In the rows, zero is written as 128.
Named turns come first, each shown by rows before and after it. Which turns, in which order, take the first row of each pair that follows to the second? Write the first one first, as in the answered first pair.
nabip (before => after):
[123 137 110 131 128 126 133 133  99 135 161 152 101  89  84 110 100 185
 179 122] => [119 118  97 107 159 154 123 126 121 146 136 100 104  92  97 124 100 185
 172 117]
[136 146 117 135 120 128 148 142 137 122 137 137 130 134 152 118 158 130
 134 140] => [130 146 111 138 116 128 149 138 138 124 143 163 124 118 142 120 140 132
 137 138]
[154 144 113 126 124 127 128 132  75 114 155 139 139 105 130 110 101 117
 133 122] => [155 132 101 114 135 142 121 124  90 121 145 125 136  95 135 119  88 119
 133 117]
kisum (before => after):
[ 99 132  97 128 155 130  97 126 137 128 120 158 141  80 145 122 110 119
 143 132] => [ 92 141 120 137 157 131 103 127 145 135 114 151 140 103 165 122 152 106
 148 140]
[116 150 131 130 153 128 126 121 155 138  86 110 132 142 115 110 158 113
 172 136] => [133 142 110 111 152 125 122 123 138 129  87  84 147 140 100 101 137 131
 158 128]
[143  96 156 138 147 141 126 138 109 115 113  87 149 150 124 103 148 135
 130 153] => [152  93 130 126 143 139 120 131 101 111 125 103 147 115  95 105 100 151
 125 143]
Zoso (before => after):
[132 137 152 124 113 143 135 143 120 110 134  54 146 157 118 132 147 129
 112 114] => [ 93 136 169 146 120 163 128 124 163 133 134 127 104 116 128 161 129  89
 138 121]
[118 146 148 161 107 111 103  97 100 137 122 211 128  95 100 125 121 101
 117 119] => [153 143 128 137 102  97 101 111  58 119 122 151 168 119  82  96 124 143
  91 109]
[121 142 167 154 114 122 134 120 134 118 132 178 123 130 124 143 143 106
 139 127] => [144 128 126 128 114 118 131 118 107 101 141 149 142 108  88 129  88 140
 117 108]

Each pair is two turns apart.
[136 124 127 133 126 137 123 130 125 124 120  97 138 149 130 122 159 136
 125 137] => [128 120 110 133 117 135 120 121 130 125 134 147 118 102 110 133 104 137
 129 130] | kisum, kisum
[137 130 136 127 109 108 134 130 124 109 142 123 140 171 146 106 177 106
 120 125] => [144 131 119 131  99  98 134 127 108 102 164 172 131 128 117 107 122 116
 115 113] | nabip, Zoso
[127 134 156 140 132 136 127 145 132 141 121 102 137 187 168 119 201 110
 116 142] => [149 152 148 144 102 105 139 156  91 116 150 124 151 182 136  90 177 133
 101 137] | nabip, kisum
[106 127 152 141 137 136 137 125 146 142 119 150 113 141 150 141 166  98
 147 143] => [138 115  92 111 132 131 129 117 111 120 137 137 128  96 101 126  83 142
 123 118] | nabip, Zoso
[109 126 142 141 134 102 153 121 153 143 109 148 121 148 139 143 129 111
 127 129] => [126 135 142 145 124  85 159 128 130 130 116 145 134 158 133 125 133 123
 116 124] | kisum, nabip
[136 190 104 125 124 142 144 143 150 132 133 171  96 111 110 110  98 109
 146 128] => [154 183  88 112 127 146 140 140 143 126 133 148 108 109 104 104  82 121
 135 118] | kisum, Zoso
[125 150 153 126 146 105 134 141 137 140 114 110 120 162 130 130 166 116
 131 149] => [130 150 125 125 130  94 129 134 119 131 141 165 110 111  92 124  93 135
 125 135] | nabip, Zoso
[121 102 133  72 120 174  95 106 144 204  95 125 126 118 121 174  96 110
 120 118] => [119 108 164  87 117 167 102 118 146 206  89 113 129 157 143 166 151  97
 124 129] | Zoso, Zoso
[116 126 127 135 135 144  89 140 149 145  80 108 106 124 139 117 204  88
 138 150] => [106 119 109 132 138 147  81 127 160 145  81 144  90  80 125 134 156  86
 140 144] | Zoso, kisum
[114 162 158 131 129 121 163 152 137 136  87 100 133 196 127 130 160  98
 148 135] => [136 172 151 137 109 100 167 157 106 116 110 114 143 194 100 114 144 117
 137 131] | nabip, kisum
[134 154 139 173  86  69 161 121  91 132 175 137 146 155 108  87 127  88
 131 116] => [119 156 155 180  94  78 160 120 109 141 163 140 143 164 127  98 151  73
 142 125] | Zoso, kisum
[106 121 143 119 140 147 127 124 147 142 112 119 119 138 138 138 136 123
 120 136] => [103 117 133 115 137 148 127 117 146 140 117 132 116 121 131 141 112 127
 121 135] | Zoso, kisum
[110 120 103 147 126 116 154 110 121 139 160 173 154  68  52 186  63 159
 147 121] => [144 129  99 138 111  89 166 131  75 116 165 125 191 117  47 152  91 185
 127 120] | Zoso, kisum
